One turn sends every row of this set to another row. A few are shown first. Where does it send the rows asked after them?
gese: [4 -19 -1 11 -19 -11 -27 -5 25 1 -3 6 11 -1 -31 -9 -16 3 -11 0 -32 14 6 25 18 2 10 27 6 -6 -32 -4 -6]
led: [40 26 8 -7 18 -11 -4 -6 4 23 7 -3 -10 3 11 -36 1 -8 -21 -5 2 16 29 3 7 13 -30 -29 -12 10 18 -11 30]
dif: [-27 10 3 15 -10 25 8 3 -9 -13 -3 -15 8 1 3 30 7 17 13 10 0 -16 6 -10 -19 -29 15 12 15 20 -3 31 -13]
lifo: [-17 6 -2 -4 -16 12 -7 23 42 -16 -1 6 -1 -9 -3 9 0 4 -24 7 -13 18 12 -23 14 1 -6 -6 18 17 -18 -20 -38]
Tabam: [-29 11 -19 4 -3 -6 -2 -2 -7 30 -7 16 3 9 3 3 13 27 8 -19 31 -4 6 -11 13 -34 12 16 10 11 -19 41 6]
por: [27 5 18 -30 -12 10 -12 -11 4 33 2 -5 -3 19 26 -9 -1 5 1 7 -13 -9 19 35 -13 1 -26 -24 -2 -6 30 -5 11]
Miko: [3 -12 -13 4 -12 9 -21 16 47 6 -1 -2 3 11 -28 1 -10 24 -11 13 -29 5 -1 4 27 4 7 2 19 12 -28 -10 -14]
zif: [-24 14 -1 26 15 -15 15 1 -23 -3 -5 4 -5 -15 -2 1 16 2 -10 -17 28 8 24 -35 2 -21 9 20 9 18 -25 28 4]
kav: [27 6 9 -11 22 -13 -9 -13 -13 46 -2 -7 -14 15 18 -27 10 7 -3 7 -8 -4 20 38 -22 -2 -25 1 -4 -10 14 -3 23]
vubi: [36 3 14 -6 10 -11 -3 -16 -22 41 5 -16 -11 21 20 -19 3 5 -5 2 -3 -12 21 27 -12 1 -20 -13 -4 -9 18 4 32]
Kud: [-7 -27 10 11 -15 -23 -11 1 8 -8 -5 3 -1 -9 -9 4 -3 -8 -24 -4 -23 16 19 3 6 4 3 32 11 -18 -34 -16 -23]
Naz: [-17 14 12 36 9 2 -3 7 -21 -29 6 0 4 -7 -24 19 4 -7 7 20 0 -1 2 -5 3 -2 38 11 -2 9 -20 15 -9]
detin: [1 -17 9 12 -3 4 -6 18 26 -12 -4 -11 -6 -8 -23 5 -2 5 -22 17 -29 3 16 -6 9 9 5 12 26 9 -33 -23 -24]
zul: [-13 -7 14 20 -4 -15 -12 4 -14 -19 4 20 -2 -9 -26 13 3 -13 -7 7 -9 11 13 3 15 16 28 23 0 -15 -34 -8 -19]
Togak: [-34 8 -8 5 -4 6 16 10 -15 12 1 4 -11 5 13 24 20 27 0 -6 23 -9 15 -28 -3 -30 4 12 20 14 -18 30 -13]
kipaf: [-29 14 10 22 12 -20 -2 5 -31 -10 4 24 -5 -11 -13 7 16 -8 -2 0 26 9 12 -15 14 -4 27 16 0 -2 -31 16 -10]
vovan: [22 43 10 -19 6 14 -4 -6 9 18 7 -2 -2 0 23 -26 5 -7 -4 2 10 7 19 8 -5 -3 -29 -43 -10 24 35 4 20]
nem: [-29 4 4 -3 -11 -16 -13 10 -2 -13 -2 41 -1 -9 -2 15 11 -10 -11 -7 11 20 11 -14 22 7 18 10 -1 -15 -25 -9 -31]
lak: [-10 23 -10 32 4 15 -4 -5 1 -9 -2 -11 21 -4 -26 -1 -6 13 14 4 -1 -4 -3 -3 3 -25 23 10 -2 36 -9 41 17]
Dakup: [-24 -3 0 -7 -27 -14 -10 6 24 -13 -2 21 7 -11 13 9 -2 -10 -27 -15 -6 34 16 -14 11 -4 -8 16 6 -10 -18 -13 -37]
Zomuz: [-12 6 -21 -13 -17 0 -21 15 53 7 -6 22 9 1 -8 -8 -3 15 -19 -9 -3 23 2 -15 37 -3 0 -7 11 13 -20 -11 -24]
gikad: [-25 19 -20 8 -13 20 -6 1 9 9 -3 -1 18 13 1 18 2 29 19 -2 9 -11 -9 -5 2 -35 17 3 5 24 1 43 -3]
gev: [30 30 8 -12 10 7 -11 -16 5 7 -8 -1 9 -3 12 -26 0 -14 1 1 -21 11 21 29 -22 5 -25 -13 -25 7 37 -6 26]
soko: [33 31 0 -10 31 -8 -3 -5 6 24 -7 7 -10 -3 10 -38 15 -3 -12 -8 1 13 30 6 -4 10 -32 -19 -17 12 20 -13 30]
bep: [29 11 9 -25 4 -3 -2 -3 0 47 13 3 -26 20 18 -22 10 13 -14 -1 2 0 32 15 3 7 -37 -26 5 -1 10 -9 20]
Bibu: [-13 17 -7 28 14 -12 -1 -8 -13 10 -6 6 5 -10 -26 -17 6 12 4 -13 20 0 14 -8 14 -25 18 22 2 23 -29 41 26]
zefe: [21 45 -1 -14 18 11 -7 -2 15 21 4 -3 -2 5 23 -26 8 -1 -8 9 -2 17 12 10 -16 -5 -31 -33 -16 22 38 -3 15]
zaga: [32 28 6 -5 34 6 -3 2 4 34 3 -15 -19 9 2 -34 13 12 -9 20 -7 -2 20 18 -13 3 -27 -22 0 20 14 -8 27]
pum: [-25 10 -3 -5 -10 9 -9 27 18 -16 1 25 -2 2 -4 29 9 6 -5 11 5 8 -1 -24 23 10 19 -11 8 3 -16 -14 -40]
Leku: [25 12 5 -24 -1 14 -8 -8 3 34 1 -4 -6 22 21 -5 7 13 5 8 -27 -4 19 37 -25 1 -30 -11 -9 -4 31 -3 15]
pinom: [-28 15 2 14 -3 18 -3 18 -6 -16 5 4 2 8 -5 38 9 12 12 24 7 -12 -7 -13 2 -7 33 -5 8 11 -8 12 -25]
Bod: [38 22 16 -11 1 2 -13 -16 7 8 -2 -11 13 2 18 -23 -8 -16 -4 -1 -13 6 16 21 -11 9 -19 -26 -18 5 37 -8 23]
ref: [-41 15 -2 2 2 -3 -1 17 -15 3 3 27 -6 4 7 27 20 10 2 3 31 0 2 -23 14 -10 24 0 10 -1 -19 14 -25]
zef: [-16 16 9 36 7 5 10 -6 -17 -27 -8 -15 15 -21 -12 8 2 -7 3 1 3 -2 14 -17 -13 -21 19 21 1 23 -10 30 4]
Kikun: [15 25 2 -19 4 -8 -12 -17 -4 31 0 4 6 11 39 -19 6 -4 -4 -4 0 15 13 29 -24 -10 -31 -10 -21 -7 36 4 13]
Rata: [19 23 11 -15 -8 -5 -8 -21 -13 27 11 0 0 12 34 -16 0 -8 -3 -9 4 11 20 23 -14 -8 -28 -19 -20 -6 36 12 22]
Mige: [28 15 -5 -24 18 1 0 3 1 49 0 6 -25 23 19 -20 20 21 -7 -1 -6 -2 27 12 -6 6 -37 -18 0 1 15 -12 21]
zoku: [-9 -3 8 17 -1 9 -11 22 7 -23 6 5 -3 4 -27 26 3 2 0 26 -19 -2 3 -7 14 16 28 0 9 4 -26 -15 -25]
tipa: [38 20 14 -9 26 7 1 -2 1 32 0 -20 -14 9 8 -28 7 8 -4 13 4 -16 23 11 -3 6 -20 -34 6 20 17 -6 31]
Tusu: [-12 -3 -9 -4 -22 -18 -27 -5 32 4 -8 30 17 -12 -9 -16 -7 -6 -19 -21 -4 34 9 7 29 -3 1 18 -3 -8 -23 -3 -14]

Tabam turns into Tusu
gev turns into zaga
Where do these go?
detin turns into dif
vubi turns into Bod
pinom turns into pum

One turn sends every row of this set to another row. A few are shown first. Where does it send the rows asked after them?
senal: [2 2 -26 -1 -11 0 54 -1 16 9 -1 1]
dore: [-16 8 -23 -24 0 -19 -16 -10 23 -10 3 13]
Talo: [12 7 -16 -18 -11 12 46 -4 10 8 -6 8]
fimi: [-9 13 -1 21 -20 -38 11 12 18 -26 3 -6]
fal: [-5 -16 20 16 -12 -25 30 -5 6 25 -5 17]
sobuz: [8 -17 3 14 -14 8 22 3 -17 25 23 -14]
Daliz: [10 -6 3 6 -4 -18 30 3 -10 25 33 -5]
Mafit: [-5 -13 17 6 -37 -25 18 -8 0 17 -2 -8]
vas: [-12 -7 -27 1 -17 4 -18 4 21 -2 -8 39]
lukog: [3 2 15 26 21 15 16 2 -1 -26 -14 28]
kofip: [20 -11 10 2 -10 5 24 7 -15 28 23 14]
bur: [-1 1 18 7 -11 18 -3 1 0 -26 -22 -18]
Kosol: [12 3 3 0 -16 -6 -35 -1 -8 -2 18 -7]
ripar: [5 5 19 18 11 -4 16 15 14 -14 -15 40]
nuf: [0 -16 31 -4 -13 -3 19 -14 -4 20 -14 1]
Zifet: [-7 -6 -21 11 -2 0 4 3 -12 -1 1 57]
soke: [-29 -13 -27 6 11 9 -12 -11 22 -4 -10 2]
puf: [-1 14 -7 33 -19 -32 15 13 6 -31 10 21]
lupep: [4 -3 -21 8 -8 3 11 -2 18 -41 29 34]
Mumo: [-3 -2 -20 -1 -3 6 7 -13 13 -47 29 1]
ruk: [7 2 -26 -6 -31 13 42 0 8 6 -6 -4]
sel: [4 -5 11 12 37 2 -14 -5 0 9 11 11]
Kava: [2 13 9 4 -14 2 -2 -8 -10 -41 -3 -20]
zani: [-3 -13 -16 12 6 28 10 -8 13 -40 17 20]
nozam: [-17 9 -29 -8 -10 -35 0 -10 -13 -15 20 6]
pil: [-2 -8 -12 43 -5 -21 -13 13 8 9 21 16]
Dami: [-22 -14 -19 6 7 21 -4 -18 -23 -9 -7 -4]

lupep turns into Mumo
sobuz turns into kofip
pil turns into Kosol
Where do these go?
ruk turns into Talo
Dami turns into Zifet
bur turns into ripar
fal turns into Mafit
Kava turns into lukog
soke turns into vas

One turn sends every row of this set to another row. A few are shown first. Where does it send the rows asked after them?
sutum: [19 -31 -48 -25 42 5 -34 20 -10 -1 -7 25 22 -10 -29 -1 -15 69 43 21 -64 2 -6 4 -37 9 -13 14 1 2 -7 -5 -16 5 8 -3]
Tovef: [25 -21 3 -23 29 -4 -39 18 10 -9 -13 18 9 -3 -26 -7 -25 -7 21 4 -12 -9 16 10 -26 9 -25 37 31 -5 -65 3 1 42 -9 0]
kor: [9 -29 -73 -20 4 -3 -33 16 -16 -2 -18 -5 9 -2 -20 -15 -6 38 -4 8 -3 -22 19 8 -36 6 -20 -4 24 5 44 17 -17 2 -16 11]
Tivu: [-24 2 -66 -19 -12 0 -67 13 -5 -9 -12 2 -4 29 -31 -4 -7 5 -16 16 8 -3 -1 2 -40 -9 -30 -20 -13 5 -38 2 3 12 16 -14]
mevuv: [21 -35 -47 -30 41 6 -32 20 -8 0 -6 26 19 -9 -28 -3 -14 67 43 18 -63 0 -6 4 -36 10 -13 17 0 -1 -7 -3 -16 3 8 -2]
mup: [-8 -13 -47 -35 -20 3 -68 16 -2 -9 3 10 -18 30 -30 -10 -3 -2 -8 6 14 -9 -10 1 -34 -5 -27 -19 -13 -13 -44 7 0 10 19 -13]
vuzu: [21 -13 3 -12 28 1 -44 16 1 -12 -10 17 13 -8 -29 -6 -28 -6 23 10 -11 -7 14 11 -28 8 -24 32 31 -2 -66 -1 0 47 -14 4]
daso: [14 -5 -4 -3 31 1 -45 14 -4 -14 -16 14 18 -9 -29 -3 -31 -4 19 14 -13 -3 16 11 -31 6 -22 30 30 4 -66 -5 1 49 -15 5]
laleg: [-2 -18 -40 -17 -16 -9 -15 16 11 -15 -26 9 23 6 -24 -8 -40 -38 -1 -6 -69 17 12 3 -16 5 -35 -10 -10 22 -22 3 -17 7 9 6]
zuf: [16 -29 -54 -19 -7 9 -42 15 -31 -7 1 0 4 -12 -25 -18 -5 31 6 8 5 -21 3 10 -35 12 -12 -16 25 -8 36 15 -23 10 -24 19]
tofak: [24 -42 -52 -36 -7 3 -35 19 -15 -3 -1 4 -3 -6 -21 -20 -1 30 6 -1 3 -27 8 9 -29 13 -17 -6 25 -13 37 22 -20 1 -15 12]
Geg: [-5 -13 -39 -10 -18 -6 -18 13 3 -17 -25 8 24 3 -26 -7 -41 -39 1 -2 -68 20 7 5 -18 4 -32 -15 -11 25 -23 0 -18 11 5 9]
gosak: [-7 -16 -51 -41 -19 -2 -63 16 7 -7 -5 10 -18 33 -27 -10 0 -1 -10 3 11 -10 -5 1 -34 -5 -30 -13 -13 -11 -42 12 3 5 23 -16]
radi: [23 -37 -42 -32 38 7 -33 22 -9 0 -4 29 16 -10 -29 -3 -13 65 47 17 -62 0 -6 3 -35 11 -13 17 1 -1 -8 -2 -17 4 9 -2]
dafa: [8 -4 -20 -3 42 -11 -40 15 8 -7 -31 9 24 -3 -26 0 -33 1 12 16 -20 -3 29 10 -32 2 -30 39 30 15 -58 -3 4 43 -12 0]
zez: [18 -29 -48 -23 41 9 -35 19 -15 0 -6 26 22 -12 -30 -2 -16 68 44 22 -63 3 -7 6 -38 10 -10 13 0 3 -8 -6 -16 6 5 -1]
Mir: [8 -23 -70 -13 2 1 -38 15 -25 -5 -14 -6 12 -7 -23 -14 -9 37 -1 12 -2 -20 15 8 -36 7 -17 -10 24 4 42 15 -19 8 -22 14]
vime: [10 -23 -63 -12 -2 5 -42 14 -31 -6 -6 -3 10 -12 -25 -16 -8 34 3 12 4 -20 7 11 -38 9 -14 -15 24 -2 39 13 -21 11 -25 16]
Tonos: [19 -30 -45 -23 39 10 -36 19 -18 -2 -3 26 20 -12 -30 -3 -17 66 46 24 -62 1 -11 6 -37 10 -9 10 1 1 -9 -6 -17 8 4 0]
suviv: [24 -23 -3 -27 32 -9 -35 19 18 -6 -20 17 9 0 -23 -5 -25 -4 19 3 -15 -10 24 8 -26 7 -30 44 31 -1 -62 6 3 38 -4 -4]
detak: [5 -24 -35 -25 -18 -9 -13 16 14 -15 -24 12 19 8 -22 -10 -38 -41 0 -9 -67 16 10 4 -13 6 -35 -7 -10 18 -21 6 -18 5 12 5]
kidog: [23 -37 -49 -28 -9 7 -39 16 -25 -5 3 2 -1 -10 -23 -21 -3 29 9 3 5 -24 3 10 -33 13 -13 -12 24 -12 36 17 -22 7 -20 17]
lofog: [2 -16 -26 -12 -24 1 -22 13 -5 -20 -14 10 21 -1 -27 -10 -40 -44 7 -3 -61 18 -4 5 -15 8 -26 -21 -10 15 -28 -2 -22 16 2 12]
lef: [19 -19 -13 -23 38 -13 -32 19 22 -6 -29 14 15 0 -23 -3 -26 -2 12 5 -19 -8 31 8 -28 4 -34 46 30 6 -59 5 6 35 -3 -5]
gumek: [7 -21 -22 -19 -27 2 -22 14 -1 -19 -10 14 17 0 -27 -13 -38 -45 9 -8 -61 16 -4 5 -14 9 -27 -17 -10 11 -29 2 -22 13 4 11]
puda: [21 -31 -40 -25 36 12 -37 19 -18 -3 0 27 19 -13 -31 -3 -14 64 47 21 -61 2 -13 6 -37 11 -8 10 1 -2 -10 -6 -19 8 5 1]
Zufit: [23 -35 -38 -29 36 12 -36 20 -16 -2 1 29 18 -11 -31 -4 -14 64 47 18 -60 0 -13 5 -35 13 -8 12 1 -3 -11 -4 -18 7 6 0]
fova: [-21 2 -58 -18 -16 2 -71 12 -11 -10 -4 4 -7 27 -32 -6 -7 2 -12 14 12 -5 -8 2 -39 -8 -27 -24 -13 -1 -41 1 1 14 15 -11]
pota: [21 -42 -59 -37 -2 -3 -31 19 -8 0 -8 2 -1 -2 -18 -19 -1 34 2 1 1 -26 15 8 -31 11 -20 -1 24 -9 41 24 -18 -2 -12 10]
Ziluz: [8 -2 -14 1 37 -4 -43 14 -1 -11 -23 12 23 -7 -28 -2 -33 -2 16 17 -15 -3 23 10 -33 4 -26 32 30 13 -62 -7 3 47 -15 4]
dev: [-10 -14 -60 -40 -14 -7 -61 17 12 -6 -10 8 -14 36 -27 -9 -1 3 -15 4 8 -9 1 0 -34 -7 -34 -9 -15 -5 -38 12 4 1 25 -19]
Buri: [-15 -5 -51 -25 -21 5 -71 13 -9 -10 2 9 -13 27 -31 -8 -4 -1 -8 10 14 -7 -12 2 -37 -6 -25 -23 -14 -9 -43 2 0 12 16 -9]
livam: [16 -36 -69 -31 2 -5 -30 18 -9 0 -15 -1 5 -1 -19 -16 -4 36 -3 3 -2 -24 21 7 -33 9 -22 -1 24 0 44 22 -16 -1 -13 9]
pup: [9 -25 -22 -25 -26 -3 -18 16 7 -18 -11 15 14 3 -24 -12 -35 -45 8 -11 -63 13 -2 5 -12 8 -29 -15 -10 8 -28 5 -21 9 8 9]
Kerun: [-19 -8 -68 -33 -9 -8 -60 16 10 -5 -17 4 -9 36 -26 -6 -4 5 -18 8 6 -7 5 1 -36 -10 -35 -11 -14 2 -35 10 6 3 24 -19]
zanu: [25 -37 -39 -31 36 9 -35 22 -11 -2 0 29 16 -11 -29 -3 -12 65 47 17 -61 -1 -11 5 -35 12 -10 14 0 -5 -11 -3 -17 4 8 -2]
zumud: [-23 -1 -70 -24 -9 -6 -63 14 4 -7 -17 2 -5 33 -29 -4 -7 6 -19 14 7 -5 4 1 -38 -11 -34 -14 -14 6 -35 6 5 6 20 -16]
limu: [-4 -11 -34 -8 -21 -1 -22 12 -3 -20 -20 9 25 0 -27 -9 -42 -40 4 -1 -64 20 2 4 -17 6 -29 -19 -10 22 -25 -2 -22 14 2 11]
Namom: [8 -26 -28 -30 -22 -6 -16 16 13 -16 -18 15 15 5 -22 -11 -36 -44 5 -11 -66 14 5 3 -11 8 -31 -9 -11 11 -25 8 -19 5 12 6]
Sar: [13 -11 -20 -13 41 -14 -34 17 17 -5 -34 11 21 1 -23 -1 -29 1 10 11 -20 -5 34 8 -29 3 -33 45 28 12 -57 2 7 38 -7 -4]

gosak turns into fova
Tovef turns into Ziluz
Where do these go?
zuf turns into kor
Geg turns into Namom

